The rows of M fall into 4 groups, and each row is roughly a mix of its group's hidden directions.
M, 174 rows:
[[ -8 -12 -14  20 -25  42  34  19 -16 -33  -7  32]
 [ 28 -18  19  -3  33 -58  -2  28  -2  -6  -9  17]
 [ 32  21  11  35  47 -16  21 -11  15   9 -12  29]
 [ 33   0 -25  -2  -1 -16  44 -12 -16  21 -42 -25]
 [ 16 -21  19  14  31 -63  -5  24   8  -9   9  13]
 [-23 -22   2  -5  -3  -6  44 -29   3  28  20  46]
 [ 45  12 -27  16   2 -22  26  -1 -48  -8 -15 -15]
 [-18 -12  44   9  28  25 -31  -8  24 -16 -36   8]
 [-13  24 -14   8  12   7   3 -47  29  17 -46 -22]
 [ 17 -29  24  47  10 -30  15  14 -22   4   7  35]
 [-11 -21  15 -16   7  -7   2  23 -17   7  59  41]
 [-29  13   3   3  32  12  52   7  17 -43   2  10]
 [  7 -11  13  48   1   3  34  21 -18  11  41  27]
 [ 23  29  -4 -18  25 -15  14 -24 -22  18 -20 -51]
 [-36  -6   3 -30 -29  29 -17   6   4  28  46   1]
 [ -7 -25 -46   3  -8  44  17 -20  17   8 -14 -33]
 [ 18 -30  18  48   4 -34  13  18 -23  14  16  24]
 [ 45  -4  -2  17 -28 -10  15  17 -33 -29 -26 -28]
 [  2   9 -13 -25  10 -13 -37 -48   3  -1 -37 -32]
 [ 12  28  48  26  -5 -29   4  12 -38  23   6  16]
 [ 19 -15 -24  42  -4  14  33  14 -11 -14   1  48]
 [-54  -3  23  -7  21  18 -24 -10  41  13  -1  16]
 [-43  -2  22 -10  -7  27   0   1  22 -58   1   9]
 [-12  15 -45 -44  27 -17   4 -12 -32  -7 -15 -19]
 [ 14  -9  -7  -1  14 -13 -36 -59  -9   3 -34 -22]
 [-45 -16  20 -41 -26  16 -22   3   9 -31  10 -17]
 [-14  27 -13 -22  22   5  28 -32 -25 -17 -17 -44]
 [ 36  24 -50   7 -10 -19  16  14 -30  -3   2 -30]
 [-43 -11  24 -16  -9  23 -27   5  50   6  18  13]
 [ -2 -14 -47 -10  49 -14  14 -30 -28  -9  -7  -1]
 [ 32  -7 -15  18 -27 -27  12  23 -54 -13 -16   4]
 [-43 -27  15   3  10  11 -11  17  13   8  17  57]
 [-38 -24  14 -17 -31  31 -16   6   5 -48   7 -10]
 [-44   2 -25 -19 -36  29 -20 -19  -1  19  26 -18]
 [ 18  17  63   0  20  -9  18  22  -5 -24   3  27]
 [-44  -8  -2  35 -22   7 -37  -7  -6  15  40 -12]
 [-11   2 -13  -6 -15  29  21  58  27 -16  15  27]
 [ 43   2  14  26  52 -28  11 -16   9  -1  -4 -23]
 [-28 -21 -35 -48 -12  26 -14  -4  29   4  23  -8]
 [  1 -14  51  19  11  14  -2 -18   0 -27 -51  -6]
 [-37  22   7 -14   5  26  50 -18 -12  -2  26 -27]
 [ -3 -29 -32 -12 -53  19 -11  11 -38   9   5 -16]
 [ 13 -25  22  45   2  10  29  16 -11   5  34  38]
 [-28  -7  22  -6  -9  17 -37  12  26 -19  49  24]
 [  2 -35 -16   0 -50  -6 -44  14   0  12  22  18]
 [ -2 -21 -49 -47   4  20  -8 -11  21 -19 -24 -13]
 [ 22   6   3  14 -27  -1  14  -7   0 -22 -50 -50]
 [  4  14  11 -27  21 -12  -7 -23 -11   6 -10 -69]
 [-35  10 -22 -10 -39  45  -4 -24  -7  16  15 -23]
 [-37 -30  27  11  11 -15   4   2 -24  11 -10  55]
 [-21  26  16  -2  25  27  34 -40  -6  10  36 -17]
 [  8 -36 -51 -21  14   7   3  -6  47  -7 -13  -8]
 [ -5  13  -6  38 -33 -31 -12 -17 -33  40   0 -17]
 [-13 -10  25   2  17  -8 -38  23  26 -25  37  36]
 [ 14 -30 -27  33  32  21  14 -17   4 -14  19  41]
 [ 25  15 -15  10 -13   8   0 -14  18 -13 -51 -50]
 [ 12 -26  17 -10  -9  -6  -2  46 -27 -17  47  22]
 [ -2   3  71  29 -24 -11  -1  -6  11  18   0 -11]
 [  7  -8  40  -1 -41 -25 -33  11  10   1 -41 -12]
 [ 20  21 -20 -21  10 -30  -8 -24 -20  34  -6 -47]
 [-12  14  -1 -52 -16 -27  -7  34 -18  -3 -35 -21]
 [-21  31  30 -12  46 -20   8  -2  43 -14   3 -11]
 [-19  13  12  -8 -21  21  27  51  24  -3  37  15]
 [ 22 -25  -1   3 -57  -5  38   9   2 -16 -21 -24]
 [ 43   2 -32   6 -20 -24  33  10 -44  -4   8  -8]
 [-16  20  11 -44   4 -21 -27 -16   6  15   0 -52]
 [-20  17 -32 -51  28 -20   7  -3 -19  -3 -21 -29]
 [-16   6 -11  -2 -14  14  32  59  14 -15  27  26]
 [-36  13  36 -12  15  15  -6 -10  31 -51  -5  -2]
 [-17   2  27  21  47  -8 -22   9 -41  -9 -14  30]
 [-12   2 -14  -4 -12  28  28  54  20 -17  26  29]
 [-19 -20   0   3 -10  -6 -31  60 -18  -8  19  31]
 [-30  10 -18 -27   5  28  55  20 -21  -8  14 -14]
 [ 21 -24 -61   4  27   1  -2  -2 -23 -15   3  30]
 [-23  17  -2 -44 -30  -9 -14  23  27  -6 -27 -34]
 [ 15   2  42   5  30  17  -1 -33  11 -21 -38 -28]
 [ 19 -31 -20  47  23  12   6  -7  12  -9  21  43]
 [-28  17 -20 -22   7  18  -3 -11  52  21  39  -7]
 [-20 -18  26   1   9  -5 -45  23  19 -22  39  27]
 [ 44  12   0  19 -23  -1   9   4 -23 -33 -30 -40]
 [ 45  21   2  14  42 -26  24 -11  -6  33 -13   5]
 [ -6 -40 -14  -1 -49  -1 -28  28   6  -4  26  24]
 [-17 -19  -3   2  -4  -8 -31  59 -20  -5  23  33]
 [-18   0 -45  32 -26  -5 -21 -23 -10  37   5 -23]
 [-14  10  -6  -3 -18  19  27  61  15  -8  29  22]
 [ 36  13  15  43  -4 -27  14 -12 -22   9 -44  -3]
 [ 15 -34 -46 -39  11  -8   0  -4  35   0 -24  -7]
 [-13  12  33  40 -20 -19  -8   3 -34  41  23  -2]
 [-45 -14   4  -8  12  -7 -16  25  -4  19  35  47]
 [ -2 -44  -7  15 -39   3 -23  31  13 -16  26  28]
 [ -8  16  34  -6  40 -29  -5  -3  51 -20  10  11]
 [ 11 -32 -52 -24  16   3  -8  -1  44 -18  -9  -1]
 [ -4  23  56 -12   4 -31   0 -18 -31  22 -10 -23]
 [ 47   1  15 -24  25 -17  36  13   0  -9 -41  12]
 [ 26  29 -17   4   6 -17  36 -17 -27  17 -47 -14]
 [ 14  25  54   6  10 -38  -5  20 -15  -6   9  33]
 [  1 -43  -9  -1 -50   0 -33  31   1   3  24   2]
 [-38  29  45   1 -18  18  -3   2 -24   6  39   4]
 [-18 -18 -45 -46 -10  24   4  -8  33   8  15 -12]
 [-26 -13   7 -15  12  -2  24 -35  13  33  29  44]
 [ 37  16  13  35  46 -11  26  -3   5  24 -14  21]
 [-27  14  -1   7  39   0  46   4  24 -41   9  13]
 [ 13  -7  48  55  15   3   8 -19   9  15  15  21]
 [ -9  -6 -26 -19 -44  26  -3   2 -44   8 -10 -36]
 [ 17  27  50  45   9 -11  -4  11 -25 -10  -2  24]
 [ 18 -11 -22  -6  17  -6 -31 -56 -18  -6 -35 -13]
 [ 20  42   5   5  47  -7  31 -24  -9  17 -26  -7]
 [-28 -15 -12  39   4   6 -48   1  19 -24  33   6]
 [-47 -11  20 -18   2  18 -25   5  45  15  23  19]
 [ 16  19  -9  10   1   7   0 -31  19  -4 -56 -43]
 [-22  26  18 -37   2 -21 -38  -7  21  23   2 -38]
 [  8  -7  -3 -30 -28  -5 -44 -34 -23  -9  -9 -38]
 [-20  20  -9 -48 -24 -10 -21  14  23  -4 -27 -37]
 [-31 -19  -4   1 -10  -8 -39  52  -8   5  11  36]
 [ 49   4  23  -1  28 -23  25  16   0 -21 -34  20]
 [ 16 -27  -1 -43  34   7  -2  19  17 -45 -20   9]
 [ -9  30  -9 -16  31   7  32 -35 -24 -14 -21 -37]
 [-19  17   4 -45 -14   4 -10  -5 -13   0  -8 -63]
 [-23  40  32 -29 -27   1   1  19  13  19   6 -39]
 [ 19 -13   5  26  -3 -22  -3  14 -58 -11 -31  28]
 [ 21 -19 -41  18  24  -4 -19 -45 -17 -18 -24  12]
 [ -7  17  30   8 -34   3  12  64  12   4   8  11]
 [ 15 -11  21 -33  33   6  10  25  24 -48   3  23]
 [-23  30  -6  -9  31  19  35 -32 -21 -17 -20 -29]
 [ -7  18 -30 -19 -30  19  33 -27 -20  26 -14 -35]
 [-42  20  24 -34  23  -3   9   1  31 -32   7 -26]
 [-19  17  10 -45 -14  -7 -21   6   3  13  -1 -59]
 [  4  -7 -42 -14  13  18 -26 -57  13 -12 -12 -17]
 [-36 -24  51  -2  19  18 -10 -14  23   0  -1  34]
 [  0  26 -15 -25 -11  16  -4 -12  48   6  27 -45]
 [ 27   2 -22  28  29   9  46 -13 -33  -8 -15 -23]
 [ 11 -15 -14  20  -2 -28   8  24 -58   1 -11  37]
 [  2  -5  22  15  26 -31 -36  28  11 -22  27  36]
 [ -8 -18  14  10  25 -27 -37  25  25 -18  35  30]
 [-18 -36   2   1  20 -22 -46  22  26  -9  31  17]
 [  0   6 -38 -33   0  33 -24 -44  10 -19 -16 -16]
 [ 20  22 -39 -19 -30   3  -5  13  25   2  21 -47]
 [-19 -19 -26 -22 -55  19 -21   8 -29   5   6 -23]
 [ 23  -6  35  25 -27 -15 -39  10  13   4 -44   5]
 [ 14 -31  11  51  -4 -22  17  33  -9   5  15  33]
 [ 28 -34 -51 -15  10  -9  12  -6  29   1 -32 -13]
 [ -1  35  55  34  -9 -10   5   3 -37   1   8  10]
 [ 29 -41 -32  24 -21   5  23  25 -31  14  11  10]
 [-25 -18  41   4  41   2  -9 -24  -6  10 -12  44]
 [-20  36   2 -56  -8  -7 -11 -13  -7   5 -10 -42]
 [-11 -26 -44   2  -6  46  14 -21  20   4 -14 -32]
 [-52  19   3 -30  15  15  26  -8   6 -38   1 -24]
 [  6  19  48  53  -4 -12   9   4 -37   0   2   0]
 [-27  -6 -22  39  -3  16 -42  -8  27 -22  31   7]
 [  7 -20  11  26   6 -22  13  16 -57 -12 -24  31]
 [ -7  -3 -67 -38  19 -10  -3   0 -13 -22  -9  -2]
 [ -8  17 -47 -22 -13  -4  -5  19  16  24  52  -1]
 [-17 -32 -58 -22  -3  23  -8 -14  16  -2  -8 -29]
 [ 13 -25  18  48 -13   0   9  39  18   2  17  37]
 [-18  27 -11 -58   1 -20  -5   7 -19   2 -23 -35]
 [-28  34  28 -42  12  -9 -24 -24  21  -7  -9 -27]
 [-48  -3 -11  21 -28  12 -34 -13  -4  20  38 -15]
 [ -2  16  53   9  -4 -34  18  37 -28  15   3  10]
 [ 20  41  12  13  53 -15  27 -21  10   2 -20  -1]
 [ 23 -15  28  10 -25 -31 -46   0   8  -2 -42   6]
 [ -9 -29 -53  12  -6 -13 -17 -25   0   1 -27 -38]
 [ 13  29  -6 -14 -12  17   4 -12  36 -11  11 -61]
 [ -3  15 -28 -47   3 -16 -35 -21  -1  -8 -34 -28]
 [-33   0  12  13  28  15  38  12  25 -42   9  25]
 [  5  -8  -2  27  -1 -15  -4  19  34  -4  18  65]
 [-19  35  10 -57  -9   1  -7  -3  -4  11  -9 -42]
 [-23  45  22 -29 -22  14   6  35  20  13  18 -21]
 [-22 -29  40  12  25  -9   0   0 -28   1 -12  50]
 [-14  20  48  21  10  10 -27  16  -1 -27  27  34]
 [ 21 -10  18  51  29   6  12 -28 -18  14  25  27]
 [-21 -24  18  -3 -14  29 -27  13  34 -15  46  18]
 [ -2   9  30  20 -24  -2  18  65   6   6  10  19]
 [ 17  16 -51 -14  -5 -16  22   9 -13  19  49  -3]
 [ 33   7 -43  -7 -26 -19  32  12 -25   6  35  -6]]

Here is one row of each group, with its name. Which group are the others in?
[ 26 -20 -11  42  28  13  15 -13 -31   4  24  36]
<50>
[ 25   1  21  -3  41 -12   8 -16 -10   7 -11 -60]
<37>
[ -1  31 -15  -5 -15  27  39 -27 -28  15 -30 -28]
<68>
[ 32  -6   5  26 -25 -12  14  25 -44 -33 -23 -12]
<70>

[  4 -18 -49  13  -3  30   4  22  30 -29   8  32]
<50>
[ 31  -2   6  45  26 -14   7  -1  19   2   1  54]
<37>
[-26  -6   1  63  -8  -7 -30  -9   0  32  19  -3]
<68>
[ 35   4  21  40   7 -34  16  -5 -25  -6 -41  -7]
<68>
[ 12 -26  19  -6  -9  -8   9  40 -33 -18  46  25]
<70>
[ -2  31 -10   4 -25  48  30 -28 -19  17 -21 -20]
<68>
[ -3   1 -15 -18 -25  29   2 -12 -51  15 -20 -42]
<37>
[-12  -7 -59 -31  19   7  28   9 -27  -7  23  -4]
<50>
[ 23  -6  32  19  20  -1  21 -19 -23 -25 -48 -22]
<70>
[ 26 -25   5   2 -13 -38 -50  18  17   4 -29  14]
<50>
[ -1 -16 -35  -3  39 -14   0 -57 -18  -9 -11 -10]
<50>
[  9  23 -21  15  -9   9 -26   2  17 -12 -53 -43]
<70>
[ 31  17   0  -3  16  12  41 -46  14  -7  -3 -37]
<70>
